In the data rows, 128 means zero.
Some points:
[145  61 159 118 144 111 136  67  67 120 114  71 116 113  87 155 138  65 146 101 110 120 108 108 131 147 141  70 124 109 145 123 128 162 107 179 144  68 126 101  95 145 133 180 105 141 155  69]
[141  98 102 159 158 160 133 141 127 112  81 157 191 133 182 111 125 150 130 127 118 149 146  96 147 174 118 120 139  77  98  68 106 139 151 100 137  73 123  34 155 125 163 159 138  72 111 156]
[197 158 158  97 100 101 171 184 150 197 129 105  98 104 160 114  86 168 133 135  71 126 131  92 103  74 125 141 111  78 102 130 143 163 131 109 108 100 150 131  62 153 129 138 163 116 151 141]
[121  92 134 105 147 133 154 101 155 130 114 171 147 133  89 133 151 182 112 198 128 123 124 123 107 105 194  97 132 148 152 126 136 146 111 222 152 139 128 140  73  98 190 105 147  95  90 186]
[108 122  93 150  93 115  97 161 174 154 128  79 112 201 114 133 111 103 151  82 161 102 132 145 146 112 134 196 150 130 115 136 153 103  93 188 103 129 149  69 129 141 205 165 117 163 123 161]
[ 80 120 107  94  87  97  46 145 109  83 187 173 104 114 125 149 106 119 133 145 105 133 160 164  92 138 137 119 167 108 115  39 100 157 124 115 124 160 165 101  70 146 107 109  95 123 161 128]
[150 181 111 171  74 180 106 108  87 107 108  97 125  66 145 180 102 146 187 117 112 119 123 105  84 149 106 148 105 123 166 150 150 153 150 171 188 148 182 135 175 132 139  95 107 100 119 159]
[110 172 149 141 126 131 184  96 115  91 110 158 116 121  84 184 149 179 150  87 105  96  88 175 124 133 182 162 162 135  42 135 137  92 154  90  86 105 115 131 121 120 143 128  82 101 136 126]
[150 173 126 112 119 131 107 152 151 165 147 133 129 106 127 138 182  82 152 141  78 151 121 157 163 124 180 136 132 111 150  80  97 109 168 156 113 128 157 166 162  58 121 193 156 126  61  76]
[184 115 138 137  93 123 168 195 126  50  97 156 158 108  75 128 144  97 103  89 152  86 144  91 168 111 122 127  99 181 137  90 130 131 128 101 137 168 158 119 119 105 157  97 167 153 152  95]
[ 73 112 184 163 135 119 119 209 108 164 102 141 140 101  77 104 139 125 163 115  85 145 141  99  92 152 137 146 195 183 147 175  79 162 103 107 125 130  99 130 158 159 100 144 144 141 118 163]
[176 132 154 120 197 123  82 130 158 107 132 161  28 166 122 110 183 107 131 139  95  93 100 112 119 182  90 162 121 135  97 104 188 165 129 147 136 139  92 131 166 149 128  89 150 106 128 126]
[122 124  79 113 178 155  96 104 167 132 101  88 157  45 115 123  94  99  97 121 155  81 147 138  91 141 111 176 182 142 134  92 149  90 128 115 134  73 119 198  92 148 124 122 172 147 116 128]
[139 158 192 111 120 207  98  94 152 130 169 117 137 137 122 105 131 142  96 105 116 123  69 153 136 114 103 106 119 135 159 135  55  85 108  93 129 152 146  91 113 218 172 120 160 109  91 111]
[109 107 124 174 133 120 132 131  98  78 167 113 108 190 151 116 141 126  93 101 127 136 139 103  87 178 174 122  91  95 163 144 133 133 174  76 117 124 160 221  96 145 166 177 150 147 123 171]
[127 120 112 161 178 133  84 128 130 164 152 167 158  98 112 130 139 174 115  46 162 135  60 121 114  68 110 139  82  85 127 117 114 194 120 136 102 120 121 123 134  89  95 107 102 208 115 164]
[149  67 154 143 126  94 198  98 181 153 161 151 125 150 179 196 139 112 172 136 175 129 126 148 105 128 127 159 165 140 161 128 110 121 180 110 158 123 157  92 129 154  78  88 155 167 100 123]
[167 129  95 130 113 112 150 158  94 155 110 129 112 146  95  50 157 109 114 137 161 141 147 147  62 156 131 122 130  79 115 161  98  84  95 117 143  97 158 119 120 107 137  43  72 122  67  80]
[102 113 131 121  67 120 115 140 106 135  99 207 111 114 127 127 103 109  96 126 146 191  82 115 159 102 151 140 122  90 174 125 207  72 132 128 162  98  60 134 137 180 124 132 128 114 137 114]
[ 88 147 170  85 165  83 112  90  98 122 132 110 175 161 162  89 106 115  99 119  78 116 115  69  99  86 153 188  94 183 117 118 131  73 123 129 183 126 169  98 146  91  97 123 102 128 139 137]
[110 125 126  94 119 141 116 143 117 121 170  59 169 155  92 118 141 168 162 162 125  70 170 139 168 112 181 148 114  86 190 121 159 163 150  85 121 106  63 114 162 142 110  80 113 123 129 107]
[119 118  98 119 148 111 133 135 199 118  84 143  84 148 150 168  81 167 101  80  59 134 169 111 147 112  90  95 107 170 188 136  92 127 126 128  97 102 121 154 149 132 137 112  38 129  91  99]
[149 140 162 198 169  92 117 123 105 110  72 111 133 164 125 125  57 135 148 161 108 132 108 210 104 100  83 121 146 110 174 120 135 125 117  96 128 175  93 115  95  57 133 136 154 134 125 113]
[ 97 100 149 176 174 152 164 155 131 133 168 110 133 107 132 132 107 143  75 109 151 146 188 148  91  95 148  99 126 107  98 118 186 121 117 174  99 179 160 125 191 155  94 141 143  77 140  64]
[109  78  72 100 106 143 123 126 102  87 113 113  95 133 162 169 124 134 117 190 114 134  63 113 129  88 137 141 143 122 106 163  99 147  44  97  78 108 161 142 194 110 135 112 190 130 130 107]
[106 134  93 173 118 100 108 139 118 158  97 119 150 122 131 142 146 113 122 176 100 127 138 173 121 144 134  99  26 158  81 123  79  90 188 167 121 113 100 125 137 179 136  88 170 164 194 124]
[ 76 148 117 110 142 117 171 128 105 209 116 119  70  99 136 134  81 141 129 135 170  61 102 109 169 195 158  77 107 121 122  79 127 114 104  92 165 196 127 134 154 115 141 143 124 147 123 142]
[160 163 114  75 159 119  96  94  98 126  96 104  99 121  88 174 127 103 100 122 159 194 197 143 166 128 154 110  96 149 108 162 149 131 132  91 102 145 143  79 122 143  72 129 160 130  71 199]
[169 146 142 157 122 146 153 138 135 143 163  80 130  90 183 127 180  95  77 163 124 182 115 164 140 133 143 116 159 188 151  95 164 139  87  96 123 111 108 125 137 108 158 109  54 151 179 180]
[132 136  93  97 141 179 130 138  58 129 137 174 103 132 182  81 135 155 111 126 115  82 163 170 146  90 111 115 177 162 118 197 144 150 176 149 168 118 130 104 122 129 147 165 138 202 132 104]
[ 72 110 164 133  91 101 166  95 156  82 166 127 126  43 148  67 111 103 117 146 108 126 132 141 177 180  87 166  86 102 118 181 143 142 139 155  70 142 119 100 107  92 131 125 131 135  90 136]
[137 107 194  75 134 161  90 183 153 113 104  99 154 156 126 132  77 119 119 155 179 154  73 115 157 159 131  86 168 110  93 163 123 126 207 161 117 124 156 159 136 101 115 102  91 137 160 137]
[135 134 122 177 127 124 136  88 166 103 170 115  97 133  65 104 141 165 150 153  98 169 165  91 185  99  91  95 169  78  92 129 120  75 115 122 199 117 147 152 151 118 116 138 136 173 162 156]
[116 165 118  73 127 124 189 128 118 133 149 128 148 161 118 164 112 106  88  71 142 171 152 162 132 153  90 176 134 104 128 132  58 182 101 165 185 127  69 159 142 104 143 122 161 100 170 131]
[120 100 154 132 146 131  84 129 132 184 147 187 146 126 136 170 167  86 152 125 149  68 162 142 156 111  83 117 106 114 144 193 131  98 107  85 125 105 159 150 115  83 141 137 112  49 182 144]
[119 160 116 184 100 165 111 131 161 110 143 138 121 160 151  94 103 149 163 113 168 142 123 131 166 160 179 111  94 196 108 141 138 159  71 136 157  78 130 136  64 112  43 131 155  97 130  92]
[177  89  97  75  87 135 160 122 116 121 161 147 149 149 100  68  98 129 186 128 137 114 108 164  85 138  87  93  98 169 136  93 136  93 121 141  83 125 109 153 180 131  85 185 116 111 130 190]
[171 141  89 152 143  78 122 115  92 117 122 110 110 118 159 109 164 168 107 131 173 104 112  74 164 116 131 161 180 130 171 137  61  90 151 179  82 183  97 130 102 147  81 137 111  74 162 130]
[160 135  90 129 124  63 102  65 161 149 142 144 186 121 122 100  99 107 154 146 142 160 119 109 124 117 144 121 145 163  82 164 149 195 151  82 133 181 116 154 149 164 188 147 108 104 123  69]
[121  98 159 107  81 162 114 115  97 163 107 108 166 158 152 170 191 192 131 133 124 156 162  98 116 163  57 149 118 143  85 103 170 109 103 131 112 173  98 160  86 122 122 138 117 162  90  82]
[ 55 220 110 107 139 156 174 127 172  91  83 130 136 145 137 123 182  61 167 155 162 129 123  81  75  82 101  76 124 100 137 119 142 139 131 127 101 140 108 114 102 145 111 155 115 140 139 126]
Along one direction, these points spread out more than along any other. How far along it is each point below, from 0 to 99? The average is 50, and the first point in the table lies past the average. One standard deviation of the points above along it is 16.
[ 73 112 184 163 135 119 119 209 108 164 102 141 140 101  77 104 139 125 163 115  85 145 141  99  92 152 137 146 195 183 147 175  79 162 103 107 125 130  99 130 158 159 100 144 144 141 118 163] 29
[110 172 149 141 126 131 184  96 115  91 110 158 116 121  84 184 149 179 150  87 105  96  88 175 124 133 182 162 162 135  42 135 137  92 154  90  86 105 115 131 121 120 143 128  82 101 136 126] 47
[160 163 114  75 159 119  96  94  98 126  96 104  99 121  88 174 127 103 100 122 159 194 197 143 166 128 154 110  96 149 108 162 149 131 132  91 102 145 143  79 122 143  72 129 160 130  71 199] 69
[121  98 159 107  81 162 114 115  97 163 107 108 166 158 152 170 191 192 131 133 124 156 162  98 116 163  57 149 118 143  85 103 170 109 103 131 112 173  98 160  86 122 122 138 117 162  90  82] 50
[184 115 138 137  93 123 168 195 126  50  97 156 158 108  75 128 144  97 103  89 152  86 144  91 168 111 122 127  99 181 137  90 130 131 128 101 137 168 158 119 119 105 157  97 167 153 152  95] 55
[ 97 100 149 176 174 152 164 155 131 133 168 110 133 107 132 132 107 143  75 109 151 146 188 148  91  95 148  99 126 107  98 118 186 121 117 174  99 179 160 125 191 155  94 141 143  77 140  64] 66
[132 136  93  97 141 179 130 138  58 129 137 174 103 132 182  81 135 155 111 126 115  82 163 170 146  90 111 115 177 162 118 197 144 150 176 149 168 118 130 104 122 129 147 165 138 202 132 104] 35
[139 158 192 111 120 207  98  94 152 130 169 117 137 137 122 105 131 142  96 105 116 123  69 153 136 114 103 106 119 135 159 135  55  85 108  93 129 152 146  91 113 218 172 120 160 109  91 111] 37
[116 165 118  73 127 124 189 128 118 133 149 128 148 161 118 164 112 106  88  71 142 171 152 162 132 153  90 176 134 104 128 132  58 182 101 165 185 127  69 159 142 104 143 122 161 100 170 131] 38
[119 118  98 119 148 111 133 135 199 118  84 143  84 148 150 168  81 167 101  80  59 134 169 111 147 112  90  95 107 170 188 136  92 127 126 128  97 102 121 154 149 132 137 112  38 129  91  99] 11
[149  67 154 143 126  94 198  98 181 153 161 151 125 150 179 196 139 112 172 136 175 129 126 148 105 128 127 159 165 140 161 128 110 121 180 110 158 123 157  92 129 154  78  88 155 167 100 123] 37
